Every row has a hidden score from 0 to 20. What is each row's score? 10 is about the middle. The score is a weighted sum of the row's numbers plus the product of two more (or one squared), each taken from its middle value.
[-0.4  -1.05  0.85  1.2   0.2   0.98 -1.05  0.08  0.36 -1.83  0.87 -0.22  1.54 -0.38  0.96 -1.05] ~ 9
[-0.53 -0.1  -1.9  -0.37  0.52 -0.94  1.11 -1.56 -0.41  0.77  0.41 -0.92 -0.19 -0.57 -1.54 -0.7 ] ~ 7
[ 1.87  0.78 -0.34 -0.68 -0.82 -1.71 -0.64  0.12  0.8   1.25 -3.98  1.96 -1.47  1.25 -0.65  0.12] ~ 9
[ 0.41  0.81  0.6   0.41  0.29 -0.68  0.16  0.54  0.19  0.58  0.39 -0.03  0.12  0.5   0.41  0.28] ~ 11
[ 0.98  1.05  0.66 -0.03 -0.47 -1.15  0.03  1.23  0.82  0.72 -0.6  -0.17  0.12  1.34  1.14 -0.04] ~ 11
[ 0.95  0.93  0.68 -0.13 -0.31 -1.15 -0.01  1.3   0.92  0.61 -0.6  -0.23  0.13  1.33  1.15  0.1 ] ~ 11
[ 0.35 -1.29  0.12  0.75  0.75  0.3   0.75 -0.01  0.34  0.42  0.82 -0.77 -1.23  0.38 -0.85  1.21] ~ 13
[ 0.55 -0.61 -0.91 -0.4   0.08  0.02  0.51  0.92 -0.21  0.06  0.32 -1.55 -0.87  0.    0.08  0.29] ~ 10
[-0.73 -1.51  1.26 -1.02 -0.81 -1.1   0.92 -0.1  -0.84  0.06  0.45  0.04  0.04  1.2  -0.87 -2.19] ~ 9
[-0.58 -0.97  1.03 -0.85 -1.12 -1.86  1.25 -0.06 -0.32  1.02 -0.45  0.2  -0.24  1.26 -0.24 -1.56] ~ 10
[-1.04  0.1  -0.4   1.61  0.85  0.76 -1.25  0.48  0.76 -1.03 -0.23 -1.11  1.54 -1.54  0.51 -0.55] ~ 10
[ 1.64  2.47 -1.12  0.98 -0.45 -0.23 -1.2   1.4   1.19  0.68 -2.19  1.42 -1.05  0.82  0.24  0.34] ~ 11
[ 0.72 -0.95 -0.41 -0.88  1.42  0.69 -0.37 -1.24 -0.8   0.48  1.59 -0.92 -1.05 -0.98 -2.58  0.24] ~ 9
[ 0.63  1.11  0.66  0.29  0.08 -0.89  0.04  0.9   0.47  0.57  0.01 -0.02  0.23  0.76  0.79  0.22] ~ 11
[-0.27 -0.78 -0.65  0.39  0.48  0.49  0.07 -1.41 -0.35 -0.34  0.95 -0.68  0.29 -0.72 -1.55 -0.45] ~ 7
[ 1.13  0.68  0.34 -0.75 -1.41 -1.49 -0.65  0.39  0.08  1.19 -2.58  0.94 -0.34  1.11  0.3  -0.78] ~ 8
[-0.29  1.37 -1.51  0.59 -0.66  0.55 -0.14  0.08  0.69  0.84 -0.71  2.49 -1.78 -0.42 -0.27  1.14] ~ 13
[ 0.64  1.19  0.61  0.26  0.02 -0.75  0.01  1.04  0.5   0.52  0.04  0.01  0.32  0.67  0.94  0.24] ~ 11
[-0.76  0.03 -0.61  0.48  1.63  1.17 -0.3  -0.8  -0.68 -0.39  0.27 -0.21  0.25 -1.97 -0.1   1.34] ~ 8
[ 1.73  0.85  0.71 -2.07  1.25  1.46 -1.72 -1.26 -0.2  -0.12 -1.25  1.57 -1.24 -0.63  0.14  1.93] ~ 5
[-1.12 -0.78 -0.08  0.53 -0.48  0.15  1.01 -1.07 -1.23 -0.99  1.2   0.02  0.86  0.47 -0.92 -0.89] ~ 8
[ 1.2   1.1  -0.09 -0.24 -0.84 -0.52 -0.49  1.42  0.64  0.46 -0.69 -0.07  0.43  1.4   1.34  0.26] ~ 13
[-0.58 -0.85  0.58  1.52  0.2   1.16 -1.41  0.02  0.56 -2.05  0.73 -0.02  1.85 -0.7   1.29 -0.87] ~ 9
[ 0.73  0.8   0.25 -1.42 -0.24 -1.05 -0.64  2.29  0.74  0.62 -2.05  1.57  0.07  0.15 -0.45 -0.31] ~ 11
[-1.38  1.04 -1.04  0.44 -1.38 -0.6   2.41 -1.53 -3.17 -1.38  0.09  1.44  1.25 -0.2   1.1   0.55] ~ 6
[ 0.32  0.01  0.37 -0.36 -1.38 -0.93  0.66  0.2   0.56  1.11 -0.36  0.11 -0.63  0.98 -0.61 -0.27] ~ 10
[ 0.7   0.42 -0.49  0.89 -1.41 -0.09 -0.62 -0.78  0.79  0.49 -1.48  0.83 -0.93  1.52 -0.05 -0.06] ~ 11
[-0.07 -1.1   0.81  0.37  0.39  0.36 -0.4  -0.35  0.17 -0.85  0.91 -0.72  0.73 -0.13 -0.34 -0.8 ] ~ 9
[ 1.46  1.07  0.08 -1.01 -1.56 -1.87  0.33  1.68  0.27  0.85 -3.22  2.13 -0.34  1.09  0.24 -1.04] ~ 6
[-0.47 -1.05 -0.56 -1.    1.13  0.87  0.19 -1.39 -1.38  0.12  1.44 -0.81 -0.71 -1.06 -1.79 -0.42] ~ 7
[-0.85 -0.74 -0.15  0.62 -0.28  0.16  0.63 -1.24 -1.14 -1.02  0.95  0.08  0.93  0.33 -0.74 -0.63] ~ 7
[-0.77 -0.73 -0.73 -0.48  1.18  1.12 -0.2  -1.56 -1.03 -0.46  1.09 -0.28 -0.19 -1.59 -1.25 -0.02] ~ 7
[ 0.09  1.53 -0.6  -1.55  2.13  1.84 -0.54 -1.16  0.44  0.36 -0.41  2.14 -1.69 -1.94  0.05  3.48] ~ 13
[-0.87 -0.53 -0.04  1.55  0.59  1.   -0.98 -0.22  0.11 -0.52 -0.36 -0.51  1.1  -1.36  0.01  0.02] ~ 10
[-0.22  0.26 -0.68 -0.23 -1.06  0.68 -0.28 -1.51 -0.06  0.08 -0.91  1.54 -0.84 -0.08  0.28  0.51] ~ 8
[-1.07 -0.79 -0.48  0.64  0.11  0.76  0.34 -1.5  -0.95 -1.28  1.08  0.01  1.12 -0.22 -0.72 -0.65] ~ 8
[ 0.64 -0.07 -0.49 -0.71 -0.1   0.04 -1.02 -0.71  0.29  0.31 -1.58  0.02 -0.51 -0.28 -1.54  0.28] ~ 8
[ 0.12 -1.07 -1.29  0.2   0.36 -0.31  1.   -0.11  0.18  0.19  0.34 -1.88 -0.68 -1.07 -1.49  0.38] ~ 14
[-0.34 -1.    0.72 -1.   -1.09 -1.61  1.45 -0.46 -0.17  1.15 -0.57  0.08 -0.49  0.51 -0.8  -1.26] ~ 9
[-0.05  0.5   0.13  0.48  0.01 -0.74  0.32  0.2   0.63  0.65  0.   -0.39 -0.17  0.42  0.08 -0.11] ~ 11
[-0.8  -0.4  -3.03 -0.45  0.21 -0.73  1.49 -0.05 -0.66  0.73  0.26 -1.98 -0.72 -1.42 -1.29  0.83] ~ 9
[ 0.78 -1.3   3.43  0.    0.41 -2.08 -0.24  3.25  0.37  1.96 -0.17  1.24 -0.07  0.78  0.99  0.6 ] ~ 17
[-0.17 -0.59 -0.46  0.45  1.16  0.88 -0.8  -1.05 -0.33 -0.56  1.1  -0.62  0.2  -1.42 -1.19 -0.07] ~ 9
[-0.35 -1.06  0.88  1.09  0.19  0.87 -0.96  0.01  0.31 -1.69  0.91 -0.29  1.48 -0.39  0.78 -0.97] ~ 9
[ 1.6   2.03 -0.71  0.17 -0.4  -0.56 -0.42  2.29  1.56  0.64 -1.94  0.07 -0.75  0.99  0.06  0.21] ~ 10
[ 1.2  -0.41 -0.37 -0.66  0.01 -0.41 -1.59 -2.26  1.18  1.05 -2.87  1.22 -1.89  0.34 -1.84  0.7 ] ~ 15
[-1.13 -1.07  0.79 -0.79 -1.44 -1.66  1.65 -0.3  -0.44  0.78 -0.12  0.14 -0.35  1.37 -0.45 -1.64] ~ 10
[-0.32  1.71 -0.65 -1.44  1.72  1.73 -0.83 -1.69  0.09  0.03 -0.1   1.29 -0.82 -1.52  0.54  2.95] ~ 14
[ 0.34 -0.13  1.26 -0.86 -1.28 -2.11  0.85  0.51 -0.6   1.02 -1.05  0.69  0.    1.29  0.41 -1.67] ~ 8
[ 1.1   0.55  0.6  -0.48 -1.07 -1.11  0.34  0.8   0.56  0.96 -0.78 -0.07 -0.39  1.45  0.2  -0.2 ] ~ 9
[-1.12  2.15 -1.56 -0.85  1.12  0.08  1.31 -0.57 -1.93  0.2   0.68 -0.66  0.94 -0.74 -0.1   0.6 ] ~ 18
[-0.01 -0.65  0.3   0.62  0.67  0.62 -0.78 -0.45  0.29 -0.88  0.95 -0.72  0.64 -0.59 -0.24 -0.44] ~ 9
[ 0.63  0.63  0.08 -1.17 -0.06 -0.82 -0.5   2.38  0.53  0.59 -1.92  1.73  0.23 -0.48 -0.29  0.09] ~ 12
[-0.34 -1.38  0.99 -1.11 -0.17 -0.87  0.47 -0.26 -0.56  0.2   0.22 -0.1   0.05  0.49 -1.03 -1.54] ~ 8
[ 0.26  0.41 -0.56 -0.38  0.47  0.63  0.48  1.1   1.14  0.47  0.11  0.1  -0.26 -0.61 -1.61  0.65] ~ 10
[ 1.31  0.72 -0.81  0.12 -0.57 -0.56 -2.07 -1.75  1.05  0.94 -3.12  1.81 -1.34  0.82 -0.94  0.43] ~ 11
[ 1.27  0.8   0.9  -0.48 -0.54 -1.13  0.2   1.24  0.73  0.8  -0.49 -0.15 -0.01  1.34  0.72  0.08] ~ 10
[-0.33 -0.32 -1.02  0.09  0.77  1.11  0.26 -0.37  0.51  0.22  0.7   0.77 -0.44 -1.26 -1.59  0.9 ] ~ 12
[ 0.47  0.89  0.1  -0.02 -0.11 -0.62  0.    1.19  0.83  0.29 -0.09 -0.37  0.36  0.59  0.95  0.3 ] ~ 11
[-1.01 -0.14 -0.45  1.1   1.86  1.08 -0.55 -0.28 -0.6  -0.68  0.37 -0.72  0.65 -2.09  0.05  0.73] ~ 9
[ 0.95  1.12  0.81  0.03 -0.23 -1.12 -0.05  1.31  0.81  0.6  -0.44 -0.07  0.23  1.32  1.2   0.1 ] ~ 11
[-1.37  2.15 -1.61 -0.56  0.46  0.07  1.38 -0.51 -2.88 -0.11  0.85 -0.17  1.18 -0.88  0.43  0.26] ~ 18
[ 0.14 -0.86 -0.5   0.57 -1.73  0.37 -0.15 -1.9   1.15  0.38 -1.17  0.54 -1.07  0.78 -1.36 -0.34] ~ 13
[ 0.79  0.44 -0.14 -0.4  -0.85 -0.21 -0.49  1.14  0.66  0.47 -0.19  0.08  0.38  1.32  0.86  0.25] ~ 18
[ 0.28 -0.47 -2.11 -0.41  0.71 -0.67  0.54 -1.36 -0.3   0.07  0.17 -1.57 -0.36 -1.77 -1.8  -1.38] ~ 10
[ 0.55  0.89  0.72  0.43  0.28 -0.73  0.16  0.55  0.14  0.6   0.38 -0.05  0.15  0.56  0.48  0.28] ~ 11
[ 0.16 -0.17 -0.78  0.42 -1.49 -0.15 -0.01 -0.29  0.43  0.63 -0.82  0.18 -0.9   1.37  0.2   0.08] ~ 11
[ 0.18 -0.43  0.08  0.81  0.58  0.63 -0.5  -0.32 -0.9   0.35  0.6  -0.33 -0.37 -0.43 -1.27  0.27] ~ 12
[ 0.43  1.05 -0.39 -0.77 -0.21  0.85 -1.14 -1.95 -0.03  0.32 -1.28  2.35 -1.66  0.05  0.16  1.63] ~ 8
[ 0.76  0.77  0.27 -0.21 -0.31 -1.02  0.05  1.3   1.17  0.48 -0.47 -0.52  0.16  1.05  1.08  0.21] ~ 11
[-0.19 -0.77 -0.58 -1.53  1.27  1.18 -0.18 -1.52 -0.98  0.25  1.21 -0.34 -0.94 -1.38 -1.89  0.24] ~ 7
[-0.52 -0.71  0.27  1.26  0.37  0.98 -1.27 -0.25  0.58 -1.68  0.66 -0.27  1.54 -0.77  0.72 -0.77] ~ 8
[ 0.61 -0.47 -0.56  0.45  0.57  0.11  0.23  0.03 -0.35  0.24  1.11 -0.92 -1.   -0.62 -1.11  0.15] ~ 14
[-0.67 -0.04 -0.58  1.43  0.82  0.3  -0.95  0.32  0.99 -0.7  -0.08 -1.23  1.07 -1.32 -0.3  -0.44] ~ 11
[ 0.83 -1.18  0.62 -0.15 -1.03  0.72 -0.35 -0.62 -0.26  0.21  0.59  0.65 -1.18  1.1  -0.64 -0.33] ~ 10
[-0.78  2.63  0.17 -1.71  1.87  0.99  0.88  0.48 -2.35  0.01  0.3  -0.81  0.15 -0.14  2.06  1.6 ] ~ 18
[ 0.14 -0.38  1.28 -1.02 -1.3  -2.06  0.64  0.47 -0.2   1.25 -1.25  0.56 -0.16  1.42  0.19 -1.63] ~ 9
[-0.14 -0.82  0.12  0.6   0.53  0.53 -0.53 -0.73  0.32 -0.81  0.86 -0.77  0.65 -0.65 -0.56 -0.62] ~ 9
[ 0.65  1.22  0.52  0.18 -0.07 -0.78 -0.03  1.08  0.61  0.49  0.    0.01  0.38  0.74  0.95  0.29] ~ 11
[-0.32 -0.96  0.72  1.06  0.27  0.87 -0.99 -0.16  0.41 -1.57  0.71 -0.34  1.38 -0.48  0.71 -0.94] ~ 8
[ 0.11  1.84 -0.33 -1.78  1.59  1.62 -1.24 -2.09 -0.03  0.24 -0.45  1.9  -1.38 -0.96  0.54  3.2 ] ~ 13
[-1.    0.03 -0.43  1.51  1.11  0.77 -1.01  0.39  0.57 -0.9   0.07 -1.22  1.31 -1.59  0.27 -0.36] ~ 10
[-0.27  0.11  0.27  0.08 -1.45 -1.37  1.05 -0.1   0.16  1.06 -0.52  0.29 -0.32  1.16 -0.17 -0.69] ~ 10
[-0.95 -0.89  0.19  0.86 -0.38  0.34  0.57 -0.86 -1.13 -1.41  1.24  0.15  1.15  0.31 -0.31 -0.95] ~ 8
[ 0.77  0.88  0.34 -0.06 -0.67 -1.15  0.19  1.06  0.78  0.76 -0.64 -0.2  -0.1   1.27  0.81 -0.14] ~ 10
[ 0.35  0.34  0.02  0.01 -0.22 -0.96  0.41  0.82  1.06  0.49 -0.41 -0.83 -0.19  0.63  0.51  0.01] ~ 10
[ 0.14  0.57  0.38  0.47  0.31 -0.54  0.2   0.36  0.35  0.44  0.43 -0.17  0.09  0.23  0.15  0.36] ~ 11
[ 2.1  -1.19  1.57 -1.15  0.82  0.89 -1.36 -0.29  0.48  0.1  -0.55  0.74 -1.36  0.41 -0.88  1.06] ~ 10
[-0.36 -1.01  0.88  1.2   0.13  0.93 -1.06  0.04  0.36 -1.74  0.91 -0.2   1.53 -0.42  0.92 -1.03] ~ 9
[-0.09 -0.03 -0.14  0.43  0.49 -0.23  0.4  -0.31  0.2   0.32  0.59 -0.67 -0.11 -0.16 -0.58  0.28] ~ 10
[-0.89  1.74  0.46 -1.4   0.61  0.41  0.99  0.22 -1.62  0.75  0.46 -0.29 -0.22  0.62  1.17  1.01] ~ 19
[-1.26 -0.5  -0.22  1.94  0.22  1.43 -1.38 -0.5   0.06 -2.28  0.67  0.2   2.12 -1.17  1.28 -0.55] ~ 8
[ 1.22  0.47  0.85 -0.42 -0.12 -0.95  0.13  1.58  0.97  0.54 -0.16 -0.28  0.41  1.58  1.28  0.83] ~ 15
[ 0.05 -0.32 -0.06 -0.72  0.43  0.74  0.51  0.62 -2.2   0.42  1.02 -0.54 -1.71  0.09  1.1   1.  ] ~ 12
[ 0.02 -0.75  0.11  0.37  0.58  0.52 -0.41 -0.83  0.14 -0.64  0.9  -0.85  0.42 -0.55 -0.75 -0.41] ~ 9
[-1.81  1.64 -0.9   0.46 -0.02  0.45  1.79 -0.65 -2.56 -1.12  0.95  0.2   1.19 -0.27  0.9   0.42] ~ 12
[ 0.5  -1.39  0.2   0.42  1.15  0.43  0.6  -0.04  0.44  0.4   1.07 -0.88 -1.46 -0.28 -1.17  1.09] ~ 14
[ 0.56 -0.27 -0.25 -2.01  1.47  1.34 -0.71 -1.55 -0.67  0.38  0.8   0.33 -1.22 -1.1  -1.6   1.26] ~ 8
[ 0.88 -1.53  0.67  0.    0.67  0.48  0.21 -0.16  0.52  0.4   0.74 -0.31 -1.52  0.48 -0.87  1.36] ~ 13
[-0.92 -0.71 -0.74  0.19  0.51  0.76  0.36 -1.61 -1.   -0.83  1.13 -0.28  0.53 -0.47 -1.13 -0.52] ~ 7
[-0.69 -1.34  0.55 -1.11 -1.01 -1.45  0.9  -0.46  0.21  1.2  -0.52 -0.08 -0.55  0.9  -0.75 -1.12] ~ 10
[-2.06  1.27 -2.3   1.52  0.07  0.68  0.81 -0.53 -2.76 -1.61  0.72 -0.05  1.83 -1.67  1.29  0.47] ~ 10
[-1.06 -0.88  0.08  0.46 -0.43  0.18  0.92 -1.   -1.16 -0.94  1.21 -0.03  0.88  0.5  -0.97 -0.94] ~ 8
[ 0.3   0.18 -0.45 -0.3   0.14 -0.32  0.26  1.02  0.5   0.04 -0.03 -1.14  0.17  0.16  0.55  0.42] ~ 10
[ 0.99  1.16  0.81  0.05 -0.3  -1.11 -0.06  1.26  0.83  0.66 -0.46 -0.14  0.24  1.23  1.21  0.09] ~ 11
[-0.09 -1.08  0.8   0.43  0.32  0.38 -0.36 -0.49  0.06 -0.82  0.85 -0.6   0.7  -0.05 -0.28 -0.74] ~ 9
